In the data rows, 128 means zero.
Each row of this table is followed by its label. One hidden rule gives the labels. It looks at one to three of the table's principal directions, none of them among the few with the most spread.
{143,  97, 110,  88, 204, 171, 116, 162, 120, 134, 110, 124, 109,  95, 152,
 140, 145, 110, 153, 183,  68, 112, 155, 129,  56, 117, 121,  81, 140, 109,
  87, 191} TG
{ 83, 143, 223, 103,  99, 213,  79,  84,  92, 129, 168, 109,  30,  59, 126,
 180, 224, 146, 108, 127, 212, 222, 133, 144, 156,  90,  89,  94, 220,  90,
 164, 233} FM
{127, 136, 217, 145,  74, 122, 143,  89, 124, 110, 209, 155,  88, 102,  91,
 175, 152, 173,  81, 100, 201, 166, 141, 123, 166, 112, 110, 191, 114, 167,
 132, 142} TG
{179, 128, 110, 135, 186, 166, 113, 146,  98, 143, 107, 155, 136, 116, 165,
 128,  93, 129, 154, 166,  50, 109, 151, 127,  80, 197, 152,  76, 127, 100,
  48, 157} LD
{148, 137, 115, 139, 167, 103, 171, 126, 126, 131, 140, 158, 164, 135, 126,
 113,  84, 139, 144, 158, 109, 110, 107,  97,  77, 125, 143, 142,  91, 164,
  89, 144} JH
{155, 130,  55,  94, 132, 131, 129, 155, 117,  99,  58,  92, 138, 166, 150,
  84, 125, 101, 122, 163, 118, 116, 108, 138, 123, 115, 152,  97, 124, 143,
 127,  89} PR
{152, 117,  84, 173, 193,  89, 179, 138, 141, 145, 101, 178, 204, 139, 129,
  95,  45, 126, 161, 123,  44,  72, 120, 101,  75, 169, 154, 146,  69, 150,
  65, 105} PR
{ 75, 119, 171, 127, 151, 126, 112, 100, 147, 134, 132, 116, 112,  82, 105,
 140, 158, 103, 103, 112, 130, 163, 110, 128, 144,  89, 111, 148, 146,  97,
 155, 152} FM
{100,  97, 116, 110, 125, 104, 105, 123, 155, 148,  92,  87, 120, 118, 142,
 102, 130,  69, 109, 116, 135, 162, 123, 163, 189,  89, 115, 146, 147, 110,
 148,  95} JH
{ 72, 148, 145, 122,  35, 202,  86, 109,  85,  81, 104,  75,  46, 117, 120,
 142, 255, 139, 108,  90, 224, 191, 121, 148, 178,  87, 101,  77, 216, 114,
 207, 135} LD
{ 58,  93, 180, 189, 103,  98, 118, 111, 178, 138, 162, 146, 123,  92,  82,
 161, 158, 126, 115,  15, 127, 117, 162, 137, 184, 133,  97, 175, 132, 102,
 191,  90} ZM
{ 92, 111, 151, 112,  83,  98, 119, 110, 152, 108, 145,  90,  84, 123, 109,
 126, 173, 103,  79, 108, 200, 167, 124, 147, 202,  58, 110, 160, 139, 152,
 195,  97} PR
{106, 125, 127,  83, 101, 144, 130, 135, 126, 117, 131, 101, 108, 119, 127,
 146, 198, 122, 138, 135, 203, 168, 118, 125, 107,  46,  98, 142, 168, 132,
 152, 163} FM
{122, 128, 142, 135, 133, 152, 130, 129, 114, 125, 150, 139, 110, 101, 127,
 149, 161, 141, 143, 135, 127, 137, 134, 111,  90, 119, 116, 112, 138, 129,
 104, 169} TG
{ 90,  89, 122, 173,  99, 109, 146, 145, 156, 106, 125, 140, 140, 127,  88,
 147, 169, 136, 128,  47, 107,  78, 167, 130, 135, 128, 104, 165, 105, 141,
 160,  68} PR
{116, 139, 174, 152, 201, 113, 138,  83, 133, 143, 137, 174, 140,  97, 109,
 128,  92, 125, 115, 137, 118, 147, 115, 105, 133, 128, 145, 150, 119, 110,
 130, 155} JZ
{113, 147, 183, 184,  81,  93, 142,  96, 134, 125, 190, 150, 150, 144,  99,
 151, 111, 163, 104,  76, 165, 123, 130, 129, 154, 162, 129, 175, 118, 145,
 162, 102} RT
{134, 127, 162, 123, 121, 105, 114, 118, 141, 138, 158, 120, 129, 121, 124,
 143, 112, 119,  97, 135, 123, 142, 128, 140, 150, 133, 127, 163, 112, 119,
 115, 118} TG
{154, 125, 126, 107, 132, 107, 130, 134, 134, 132, 129, 126, 151, 156, 137,
 130,  98, 123, 117, 145, 143, 121, 140, 146, 134, 133, 137, 154, 123, 130,
 135, 111} RT
{100, 142, 118, 161, 100, 169, 134, 111,  95, 121,  96, 119, 120, 108, 131,
 111, 160, 138, 143, 105, 118, 152,  95, 120, 112, 135, 119,  98, 151, 134,
  98, 145} TG
{158, 116, 108, 105, 174, 102, 165, 145, 139, 185, 155, 155, 164, 159, 146,
 110,  30, 145, 182, 195,  80,  75, 141, 118,  91, 147, 122, 137,  78, 158,
  88, 159} JZ
{155, 146,  87, 143, 162, 146, 153, 150, 106, 110, 106, 159, 163, 146, 128,
 123, 117, 154, 163, 148,  80,  80, 123,  94,  51, 162, 151,  97, 105, 135,
  94, 137} JZ
{146, 155, 144,  86, 144, 139, 131,  96,  96, 114, 125, 113,  86, 143, 133,
 101, 111, 133,  93, 214, 168, 161, 102, 128, 161,  98, 146, 108, 125, 162,
 146, 153} PR
{179, 137,  54, 146, 216, 102, 174, 135, 106, 155,  76, 164, 201, 162, 168,
  63,  23, 112, 175, 204,  49,  94, 102, 101,  64, 163, 173, 106,  82, 157,
  38, 125} JH
{163, 152, 168, 145, 143, 103, 157,  96, 123, 137, 181, 159, 137, 131, 122,
 121,  49, 158, 104, 155, 126, 128, 109, 117, 130, 162, 150, 148,  86, 172,
  97, 150} PR
{172, 141, 120,  96, 158,  95, 132, 112, 136, 169, 126, 133, 144, 150, 162,
  87,  32, 107, 125, 178, 146, 154, 107, 140, 170, 131, 152, 136, 118, 135,
 111, 132} JZ
{162, 146, 139, 125, 124, 135, 146, 126, 110, 118, 162, 146, 119, 133, 129,
 135, 110, 160, 127, 157, 139, 124, 124, 112, 105, 140, 138, 120, 110, 161,
 101, 154} PR
{138, 143, 215, 116, 155, 197,  71,  94,  81, 166, 173, 133,  76,  94, 161,
 170, 122, 147, 119, 179, 129, 174, 163, 162, 136, 184, 122,  82, 191,  74,
 112, 222} RT
{143, 146, 116, 109, 122, 174,  94, 121,  92, 110,  86, 103,  84, 130, 148,
 107, 145, 121, 110, 160, 129, 154, 121, 143, 165, 144, 145,  68, 154, 113,
 130, 128} LD
{126, 137, 131,  81, 126, 160,  98, 133, 107, 148, 136,  97,  94, 146, 152,
 130, 133, 132, 143, 194, 139, 133, 138, 146, 136, 125, 117,  82, 157, 112,
 154, 168} JZ
{131, 165, 104,  76,  93, 141, 136, 115, 100, 125, 116,  98,  94, 169, 140,
  90, 129, 142, 137, 198, 199, 156,  90, 120, 163,  79, 129,  97, 139, 164,
 163, 143} ZM
{116, 159, 123, 110,  85, 115, 151, 114, 111, 133, 152, 118, 123, 185, 121,
 111, 118, 163, 146, 175, 189, 120, 111, 117, 148, 101, 120, 129, 120, 171,
 179, 128} JZ
{136, 103, 137, 175,  95,  56,  83, 123, 189, 160, 120, 110, 168, 120, 145,
 115,  68,  61,  79,  25, 102, 151, 135, 183, 231, 188, 146, 183, 127,  75,
 120,  22} RT
{129, 175, 105, 155, 106, 124, 188, 112, 112, 106, 126, 156, 162, 147, 104,
 101, 112, 174, 150, 110, 157, 120,  63,  77,  84, 122, 143, 132, 104, 177,
 120, 139} JZ
{159, 114, 116, 171, 166, 116, 144, 150, 147, 149, 144, 168, 172, 111, 137,
 130,  66, 136, 155,  89,  46,  80, 141, 118,  76, 200, 143, 120,  99, 123,
  67, 136} ZM
{117, 122, 114, 115,  79, 101,  58, 147, 163,  99,  93,  61, 119, 131, 128,
 131, 175,  65,  64,  80, 126, 150, 121, 166, 204, 128, 141, 138, 143,  67,
 169,  32} ZM
{135, 144, 126, 148, 123, 103, 149, 125, 135, 122, 132, 140, 168, 139, 111,
 125, 102, 139, 121, 116, 105, 111, 103, 111, 110, 147, 140, 159,  90, 137,
 104, 104} JH
{125, 146, 138, 149, 171, 168, 131, 118, 101, 118, 109, 156, 138, 100, 119,
 139, 142, 145, 140, 133,  86, 126, 114, 102,  71, 153, 139, 105, 133, 103,
  93, 168} RT
{140, 122, 146, 151, 133, 171, 111, 130, 116, 157, 127, 146, 127,  88, 146,
 143, 112, 139, 149,  97,  73, 132, 141, 138, 110, 190, 119, 107, 141,  94,
  60, 163} TG
{133, 132, 149, 133, 141, 168, 114, 128, 105, 125, 140, 133, 110, 107, 134,
 150, 146, 144, 131, 141, 104, 127, 140, 128,  94, 155, 126,  95, 144, 114,
 106, 169} PR
{135, 148, 130, 144, 140,  92, 136, 125, 154, 111, 135, 149, 158, 119, 102,
 132, 119, 124, 112, 100, 123, 127,  97,  95, 120, 126, 150, 158,  98, 114,
 124, 103} JZ
{192, 151,  62,  95, 226, 186, 142, 156,  59, 130,  65, 141, 164, 153, 177,
 102,  88, 135, 179, 255,  33,  92, 115, 105,   1, 169, 164,  53, 114, 125,
  22, 190} JH
{127, 107, 171, 108, 112, 196,  20, 146,  99,  90, 121,  80,  57,  98, 156,
 201, 254,  92,  74, 119, 148, 174, 205, 191, 151, 147, 123,  80, 226,  36,
 162, 126} FM
{102, 138, 166, 137, 141, 109, 179,  92, 130, 130, 155, 162, 142, 141,  81,
 127,  96, 172, 123, 139, 141, 102, 116, 105, 130, 112, 118, 177,  86, 172,
 162, 143} TG
{181, 115, 109, 119, 142,  85, 113, 135, 148, 152, 119,  97, 157, 142, 172,
  90,  32,  82,  93, 146,  81, 132, 114, 171, 155, 174, 158, 135, 105, 135,
  76,  93} TG
{120, 116, 157, 118, 149, 158, 102, 130, 146, 113, 133, 122,  95,  57, 123,
 156, 177, 108, 106,  82, 134, 168, 120, 129, 111, 107, 122, 113, 167,  92,
 123, 175} JZ
{152, 127, 114, 106, 173, 135, 161, 138, 117, 140, 140, 160, 132, 129, 137,
 127, 109, 146, 167, 182, 129, 117, 135,  99,  75, 104, 127, 120, 114, 155,
  94, 178} JZ
{126, 125, 128, 124, 113,  99, 103, 137, 147, 122, 129, 102, 142, 150, 126,
 135, 129, 106, 101, 120, 123, 117, 136, 149, 154, 138, 136, 146, 123, 106,
 158,  80} RT
{100, 100, 108, 111, 109, 133,  95, 141, 138, 136,  99,  87, 108, 119, 150,
 126, 180,  82, 132, 113, 151, 160, 143, 157, 155,  88, 107, 118, 175, 100,
 151, 113} FM
{162, 109,  54,  24, 138, 132, 104, 168, 125, 143,  78,  57,  94, 170, 186,
  78, 111,  76, 138, 234, 140, 137, 130, 165, 156,  76, 129,  79, 141, 141,
 135, 125} LD
{166, 182, 119, 126, 104, 131, 181, 120, 104, 110, 136, 152, 174, 157, 118,
 119,  93, 179, 140, 134, 161, 126,  69,  92,  69, 138, 149, 148, 104, 170,
  92, 153} FM
{121, 186, 203, 217, 125,  83, 170,  44, 114, 136, 193, 188, 159, 116,  93,
 119,  59, 170,  97, 110, 146, 161,  69,  84, 149, 167, 157, 178,  85, 165,
 100, 133} PR
{164, 120,  43,  87, 129, 168,  85, 180, 103, 120,  42,  76, 131, 151, 187,
 102, 152,  82, 147, 164,  86, 128, 134, 158, 105, 144, 144,  62, 161,  89,
  87, 103} JH
{ 77, 119, 173, 167, 106, 112, 158,  93, 138, 145, 153, 160, 137, 134,  85,
 139, 119, 165, 133,  82, 148, 108, 146, 126, 166, 129, 100, 181, 113, 147,
 176, 116} JH
{107, 117, 174, 136, 142, 122, 138, 111, 128, 127, 150, 141, 144, 133, 100,
 158, 129, 146, 108, 127, 125, 108, 152, 139, 120, 133, 116, 172, 120, 128,
 156, 133} FM
{211, 175,  85, 107, 226, 140, 174, 125,  72, 129, 110, 169, 159, 151, 166,
  84,  43, 146, 160, 255,  87, 121,  84,  76,  32, 144, 184,  79,  87, 172,
  26, 192} LD
{133, 104,  95, 142, 123, 106, 170, 142, 133, 141, 118, 141, 162, 156, 129,
 108,  92, 138, 156, 124, 105,  86, 143, 129, 112, 133, 118, 154,  93, 173,
 106, 103} TG
{143, 153,  87, 121, 145, 180, 128, 136,  57, 121,  69, 119, 157, 181, 158,
 115, 134, 146, 161, 205,  97, 103, 131, 135,  66, 167, 143,  79, 149, 120,
 104, 140} FM
{157, 123, 149, 194, 137,  45, 167, 128, 182, 153, 185, 192, 211, 129, 107,
 143,  35, 141, 128,  51,  95,  88, 133, 108, 116, 187, 147, 212,  64, 137,
  87,  84} RT
{127, 153, 154, 167, 142, 122, 117, 100, 128, 130, 131, 148, 140, 106, 119,
 125, 105, 127, 110, 103, 104, 146, 101, 114, 142, 167, 150, 128, 121, 101,
 109, 122} ZM
{147, 112,  74, 108, 168, 186,  96, 174, 117, 125,  78, 123, 104,  94, 166,
 128, 169, 103, 170, 133,  82, 126, 146, 124,  79, 135, 131,  45, 167,  83,
  89, 162} ZM
{198, 112,  93,  66, 128,  89,  63, 155, 161, 164, 107,  63, 128, 132, 209,
  95,  65,  34,  92, 157, 132, 190, 119, 191, 193, 134, 157, 121, 154,  87,
  82,  92} FM
{129, 157, 148, 110, 152, 163, 133, 114,  94, 111, 136, 148, 106, 129, 115,
 143, 153, 160, 133, 180, 149, 132, 125, 101, 100, 113, 133, 107, 134, 129,
 142, 174} JZ
{144, 160, 175, 112,  70, 116,  68, 104, 124, 136, 166,  81, 112, 147, 155,
 142, 118, 110,  72, 129, 194, 188, 116, 176, 199, 155, 143, 130, 176,  92,
 165, 113} RT
{125, 137, 177, 131, 157, 113, 134, 104, 133, 137, 164, 146, 138, 120, 108,
 146, 101, 140, 106, 147, 121, 127, 124, 121, 123, 135, 131, 159, 108, 125,
 132, 149} FM
{153,  96,  40,  97, 170, 152, 103, 199, 147, 112,  60, 100, 136, 108, 163,
 116, 160,  76, 158, 119,  62, 103, 134, 130,  65, 122, 138,  66, 147,  89,
  92, 123} JZ
{155, 110, 121, 116, 151, 169,  81, 168, 111, 121, 117, 112, 117, 127, 151,
 158, 147, 122, 126, 154,  51,  90, 180, 155,  93, 189, 134,  79, 137,  83,
 101, 130} PR
{134, 134, 104,  51, 143, 189, 112, 135,  84, 107,  93,  82,  63, 115, 156,
 115, 192, 111, 130, 227, 160, 176, 111, 127, 102,  52, 118,  69, 165, 139,
 114, 192} TG
{173, 135, 115, 139, 202, 145, 130, 131, 101, 156, 108, 155, 176, 113, 172,
 124,  77, 114, 156, 169,  68, 137, 120, 123,  47, 175, 154, 110, 138, 102,
  28, 177} FM
{133, 132, 107, 132, 156, 138, 172, 132, 133, 119, 130, 173, 114,  97, 112,
 116, 136, 150, 167, 120, 142, 127, 111,  72,  94,  87, 126, 112, 111, 161,
 108, 168} ZM
{166, 126, 110, 109, 141, 143, 111, 153, 131, 129, 134, 142, 100, 107, 151,
 136, 140, 120, 146, 138, 135, 144, 144, 115, 123, 123, 136,  95, 138, 113,
  97, 144} ZM
{125, 115, 139, 144, 136, 136,  96, 132, 137, 136, 123, 116, 123,  93, 139,
 138, 136, 102, 114, 102,  87, 142, 132, 143, 130, 154, 129, 117, 141,  91,
  98, 127} TG
{136, 138,  86, 102, 129, 147, 131, 132,  99, 117,  75,  98, 133, 154, 150,
  96, 135, 115, 132, 171, 132, 138, 105, 137, 115, 111, 137, 103, 142, 139,
 120, 126} JH
Here are more rows. What is the label of each one?
{ 91, 114, 136, 181, 122,  85, 195, 121, 170, 129, 167, 184, 155, 101,  74,
 136, 126, 158, 158,  52, 133,  99, 117,  73, 103,  94, 105, 187,  79, 174,
 128, 125} ~ LD
{131,  90,  68, 102, 145, 138, 128, 162, 131, 153,  76, 103, 133, 140, 160,
  95, 112,  99, 163, 152,  80, 103, 147, 151, 120, 122, 115, 103, 128, 133,
 102, 119} ~ TG
{144, 118, 112, 151, 146,  94, 160, 144, 147, 137, 145, 144, 180, 136, 127,
 124,  80, 132, 142, 117,  83,  88, 121, 118,  75, 152, 135, 153,  90, 152,
  88, 122} ~ JH
{102, 100, 116, 115,  92, 147, 123, 141, 133, 129, 108,  97, 103, 122, 125,
 124, 157, 123, 131, 108, 117, 120, 140, 150, 147, 114,  97, 124, 132, 137,
 135, 118} ~ TG
{ 88, 165, 141, 117,  92, 145, 193,  92, 103, 126, 158, 150, 105, 136,  96,
 115, 152, 190, 170, 151, 227, 151,  81,  76, 110,  48,  98, 135, 131, 199,
 165, 196} ~ RT
{ 87, 131, 183, 132,  46, 131,  73, 110, 136, 102, 151,  82,  85, 117, 107,
 168, 209, 117,  67,  71, 188, 172, 139, 164, 203, 116, 109, 152, 169,  91,
 196,  89} ~ JH
{ 56, 137, 170, 148,  87, 175, 120,  92,  99, 114, 132, 122,  74,  97, 101,
 148, 221, 150, 129, 103, 180, 169, 125, 119, 150,  87,  91, 115, 173, 124,
 173, 159} ~ TG
{ 45, 131, 186, 171, 158,  79, 155,  74, 161, 164, 167, 159, 144, 101,  69,
 128, 106, 136, 130, 117, 104, 122, 100,  89, 154,  99, 104, 188,  82, 126,
 162, 135} ~ RT
{116, 127, 172, 131,  99, 134,  73, 103, 123, 142, 131,  88, 108, 123, 147,
 137, 131, 101,  81, 113, 142, 171, 137, 184, 195, 158, 127, 130, 171,  87,
 151, 111} ~ JH
{ 74, 111, 169,  93, 143, 192,  89, 106, 111, 122, 109, 104,  41,  82, 114,
 143, 206, 121, 111, 150, 142, 163, 148, 143, 171,  81,  95,  90, 173,  98,
 180, 176} ~ PR
{150, 126, 140, 116, 180, 179, 101, 128,  98, 162, 122, 130, 119,  94, 173,
 136, 111, 118, 151, 170,  86, 152, 136, 142,  82, 163, 131,  77, 168,  90,
  64, 205} ~ FM
{ 68, 134, 224, 124,  53, 163,  62,  88, 117, 106, 165,  85,  51,  89, 104,
 187, 240, 125,  61,  85, 214, 207, 144, 166, 207,  98,  95, 145, 199,  80,
 204, 135} ~ JH
{136, 128, 140, 148, 144,  48, 176, 125, 166, 158, 193, 160, 186, 176, 103,
 121,  25, 158, 137, 145,  98,  55, 130, 113, 122, 156, 134, 184,  48, 175,
 144, 104} ~ JZ
{135, 121, 158, 176, 134, 125, 134, 127, 124, 125, 156, 171, 148, 132, 109,
 161, 117, 160, 128,  98,  92,  85, 173, 126, 116, 188, 132, 148, 105, 122,
 120, 109} ~ LD
{134,  92, 152, 125, 136, 157, 116, 144, 133, 145, 149, 137, 108,  93, 140,
 162, 140, 132, 140, 103, 111, 125, 176, 151, 110, 145, 104, 124, 150, 115,
 103, 166} ~ TG
{ 92, 136, 133, 154,  97, 133, 152, 116, 116,  97, 124, 126, 132, 141,  90,
 130, 160, 158, 119, 108, 128, 101, 117, 116, 119, 123, 118, 140, 110, 157,
 159, 110} ~ TG
{145, 141,  80, 117,  96, 102, 157, 153, 134, 122, 119, 137, 165, 196, 124,
 114, 109, 151, 159, 127, 162,  84, 133, 118, 128, 126, 135, 143, 109, 152,
 167,  82} ~ JZ
{225, 135,  73, 109, 164,  91,  88, 162, 121, 138,  86, 104, 182, 186, 191,
  95,  31,  77,  99, 199,  44, 103, 137, 168, 136, 217, 192, 114,  94,  97,
  55,  52} ~ PR
{141, 136, 127, 117, 122, 153, 108, 132, 101, 115, 118, 105, 116, 135, 145,
 131, 144, 125, 114, 158, 117, 135, 127, 142, 116, 143, 135, 103, 141, 122,
 112, 134} ~ TG
{135, 139,  66, 133, 131, 107, 170, 140, 120, 104,  89, 122, 161, 168, 122,
  83, 108, 131, 139, 152, 105,  91,  93, 105,  98, 117, 146, 121,  87, 177,
 119,  93} ~ PR
{171, 155,  68,  90, 119, 136, 142, 145,  86, 100,  75,  92, 158, 191, 154,
  92, 113, 126, 122, 204, 125, 117,  94, 135,  91, 129, 157, 111, 114, 160,
  99, 105} ~ JH
{ 94, 114, 174, 130, 143, 147,  98, 118, 130, 129, 145, 136,  97, 104, 109,
 169, 177, 130, 118, 117, 136, 133, 169, 136, 147, 122, 110, 129, 155,  87,
 175, 142} ~ JZ
{ 48,  94, 204, 151,  36, 117, 118, 109, 166, 119, 181, 122,  94,  91,  74,
 196, 233, 138, 102,   7, 220, 162, 167, 148, 189,  70,  64, 214, 165, 116,
 208, 105} ~ FM
{180, 159,  75, 130, 103, 118, 115, 139,  99,  98,  73,  99, 164, 195, 154,
  88,  90, 117,  97, 155, 108, 112, 108, 151, 148, 187, 179, 108, 112, 133,
 113,  49} ~ PR
{145, 138, 123, 152, 135, 140, 105, 130, 124, 130, 105, 123, 152, 108, 144,
 126, 113, 111, 119,  99,  77, 138, 109, 136, 110, 181, 147, 115, 135,  89,
  76, 122} ~ JH
{ 91,  63, 137, 122,  57, 117,  66, 158, 173, 126, 122,  70,  93, 117, 132,
 160, 198,  78,  92,  38, 146, 134, 196, 202, 213, 119,  90, 153, 171,  86,
 191,  53} ~ TG
{193, 134,  52,  72, 134, 160, 108, 169,  99, 126,  64,  88, 133, 146, 194,
  94, 119,  93, 145, 186, 113, 150, 109, 146,  93, 132, 151,  75, 151, 119,
  56, 136} ~ JH
{112,  99,  64, 152, 122,  89, 146, 158, 178, 127,  92, 142, 143, 117, 115,
 100, 135,  99, 159,  59, 107, 105, 127, 103, 152,  99, 123, 139,  98, 131,
 128,  63} ~ ZM
